(in the rows, 128 means zero)
One turn moves each row of this set onto another row. After a few examples, where does it send each row asked below?
Q64: [127 107 172 129 115 112 145 150 122 177 138 133 109]
Q348: [121  93 184 130 107 121 130 139 135 167 123 131 117]
Q362: [130 135  93 127 127 143 122 125 125 104  88 110 129]
Q111: [ 84 118 139 112 123 110 143 147 124 130 117 169 125]
Q868: [139 104 149 143 128 109 100 114 145 146  79 116 109]
Q698: [148 125 160 152 127  94 128 114 139 139  86 122  97]
Q836: [118 143 113 116 101 145 152 151 111 140 152 130 139]
Q418: [138  99 153 141 143 110 114 125 135 141  75 113  98]
Q999: [116 137 124 128 108 141 158 154 114 121 160 135 141]
Q276: [140 100 154 133 141 121 123 110 144 114  79 113 112]
Q959: [151 106 135 123 136  86 136 124 106 127 125 158 102]
Q781: [140 120 106 147 135  96  99 115 107 143 129  99 113]
Q465: [140 104 169 140 124 115 131 152 129 171 147 144 115]
Q860: [108 148 121 131 100 155 122 163 122 123 149 134 131]
Q392: [141 135  97 139 129 149 137 122 125 104 112 112 148]
Q378: [ 71 134 110 135 123 120 106 137 125 145 121 110 135]
Q96: [128 133 173 119 110 118 133 143 140 164 142 155 108]
Q506: [129 140 109 163 118 130 116 133 120  97  93 102 120]
Q344: [123 127 128 137  94 147 143 150 117 155 156 129 152]
Q616: [115 137 105 130 112 134 128 115 130  95  91 106 135]

Q344 -> Q392
Q616 -> Q868
Q781 -> Q959
Where do these go?
Q860 -> Q506
Q836 -> Q362

One turn moves each row of this set onto another row. After a few examples, where does it send each row asked below?
Q849: [119 193 136  46 129  98 105 121 112 107 124 110 169 116]
Q144: [177 136 127  77 169 120 154 115 110 123 167 114 134 125]
Q375: [171 148 107  93 143 135 153 117  96 108 143 104 177 121]
Q112: [ 98 162 150  66 129  98 116 115  85 114 127 129 131 138]
Q817: [115 149 129 106 126 101 155 131  76 126 170 127 121  78]
Q298: [152 140 153  80 162 102 142 101  89 120 175 113 101  93]
Q775: [131 136 150  79 142 122 105 110 123 109 135 159 144 140]
Q50: [142 143 104  65 173 134 104 122  99 108 182 127 169 100]
Q445: [141 113 139  92 124 123 141 138 125 139 154 120 134  69]
Q702: [146 126 137 105 142 114 148 127 111 126 178 143 115  80]
Q505: [148 139 112  67 148 140  92 114 103  91 158 109 179  78]
Q160: [127 162 146 101 132 101 141  92  69  97 158 107 120  75]
Q764: [ 92 200 145  69 147  99 111 120  98 120 148 126 164  98]
Q440: [118 123 132 105 126 122 143 139 104 140 165 134 139  69]
Q904: [141 160 123 106 116 127 138 105  69  95 136  96 169  88]
Q729: [146 174 143  46 138 110  99 117 142 105 126 120 168 114]
Q184: [129 154 151  97 128 106 132  93  65 102 154 102 122  71]
Q292: [146 174 147  48 147 112 107 121 146 116 127 107 173 106]
Q869: [141 164 159  62 163 115  98 113 150 118 151 139 156  95]
Q450: [138 147 126  50 136 119  94 112  89  92 148  82 157  69]
Q463: [162 139 115  85 110 117 160 141 112 118 129  90 154  96]
Q321: [106 149 150  76 146 108 112 113 100 116 145 158 130 142]
Q687: [180 141 126  80 167 116 158 110 117 114 165 115 135 121]
Q844: [141 165 151  58 154 113  93 110 144 107 150 149 155 108]
Q141: [126 153 112  48 178 111 112 126  82 118 188 113 141 102]
Q208: [141 166 122 107 118 117 148 102  72  89 137  95 164  88]
Q927: [146 120 130  75 119 117 150 147 122 144 140  98 140  83]
Q478: [126 157 117  95 106 104 162 139  77 120 140  94 144  88]
Q809: [110 181 150  65 154 102  96 110 117 112 162 158 147 104]
Q651: [139 139 149  70 121 121 104 111 123 102 110 131 155 136]
Q169: [171 155 108  94 139 127 158 113 103  99 140 101 174 118]
Q780: [ 97 197 142  59 140  95 105 117  97 111 147 133 156 111]
Q11: [175 120 127  91 133 123 151 133 133 122 153 121 136  92]
Q746: [107 180 157  75 163 107 101 111 120 121 166 151 151  90]
Q761: [151 146 149  85 162  99 149  97  98 112 177 119 104  93]
Q854: [123 156 126  38 155 103 105 118  76 110 166  84 133  82]
Q740: [117 196 138  52 137 102 116 127 114 117 124  99 177 107]
Q120: [108 139 120  98 121 116 155 149  89 146 155 118 149  82]
Q483: [117 155 149  62 113 107 110 114  99 105 105 113 146 135]
Q663: [126 136 118  80 117 113 160 154 101 146 141  97 149  91]

Q849 -> Q809
Q746 -> Q292
Where do these go?
Q120 -> Q445
Q298 -> Q375
Q169 -> Q160
Q450 -> Q141
Q775 -> Q483
Q817 -> Q11

One turn moves each row of this set onto another row. After a few examples, where does it send each row asked below?
Q991: [ 81  88 134 177 115 114 127 130 103 134 127 133 121 143 147 115 153]
Q92: [117 121 146 190  93 148 140 152 127 142 142 115 102 168 127 109 159]
Q85: [124 124 138 128 110  93 137 139 126  76 111 129 146 126 130 117 151]
Q645: [112  90 102 128 133 127 156 110  94 122 114 151 124 111 118  74 159]
Q765: [136 128 159 179  89 120 145 150 149 139 115 169 105 118 134 101 178]
Q189: [133 150 118 137 102 124 174 123  83 154 100 122 119 137 126 134 194]
Q866: [160 140 168 149  92 120 152 117  87 123  88 129 146 116 134  91 152]
Q699: [133 135 179 158 114 142 130 133 112 164 119 111 146 168 104  95 169]
Q783: [121 146 114 132 104 119 154 136  94 176  97 122 110 129 120 132 175]
Q888: [103 104 125 123 125 150 159 101 132 134 141 144 144 146 140 139 167]
Q38: [155 132 139 131 143 136 166 140 117 137 141 135 102 114  87  75 152]
Q402: [143 129 153 129 144 117 154 123 115 129 142 131 110 127  77  71 172]
Q816: [140  91 166 126  92 151 139 138 108 137 153 168 106 137 148  93 181]
Q178: [148 139 137 156 102 115 136  96  69 155 100 146 129 124 122  80 163]
Q762: [136 130 117 155 102 114 155 105  99 119 108 104 133  95 131 125 143]
Q637: [110 128 157 135 107 153 163 109 133 108 147 112 102 168 121 125 166]
Q265: [134 127 147 174  84 130 131 162 145 121 110 153 107 126 136  90 197]
Q396: [133  96 120 117 119 156 136 117  84 132 124 116 130 106 157 100 152]
Q135: [142 129 156 168  84 122 141 157 140 122 107 168 100 124 125 101 193]
Q684: [104 100 121 159 118 123 152 150 106 139 145 134 137 136 125 158 186]
Q979: [155 124 160 158 111 161 110 136 111 160 145 118 111 144  98  96 177]
Q608: [137 112 126 137  99  88 138 144 114  81 124 134 139 123 127 125 151]
Q906: [120 158 116 135 104 115 159 136  88 164 105 128 116 135 117 129 194]
Q353: [120 141 134 120 110 143 151 127 118 135 110 147 158 173 152  73 170]
Q625: [168 110 160 125 118 128 136 120 113 156 113 148 147 152 115  67 151]
Q123: [153  74 169 151 134 146 155 130 111 133 143 155 138 154 135 114 159]
Q66: [144 137 140 130 142 136 161 127 120 129 135 132 103 115  79  74 174]
Q896: [121 133 120 127 107 135 148 119 112 150 123 154 168 162 148  68 174]
Q827: [150 120 121 206 107 132 144 142 110 112 107 126 121 120 108 124 165]
Q720: [117 110 146 137  96 161 154 105 135 120 151 115  93 166 113 119 168]
Q839: [112  81 125 112 121 121 139 127 118  97 127 153 108 152 125 107 137]
Q128: [112 120 130 127 101 136 144 148 109 117 156 162 139 142 173 103 154]
Q560: [123 128 140 185 106 146 148 139 117 106 102  87 112 129 106 103 150]

Q66 -> Q906
Q128 -> Q839
Q608 -> Q720
Where do these go?
Q123 -> Q396
Q265 -> Q402
Q637 -> Q353
Q684 -> Q816
Q762 -> Q92
Q866 -> Q560
Q765 -> Q38
Q979 -> Q178

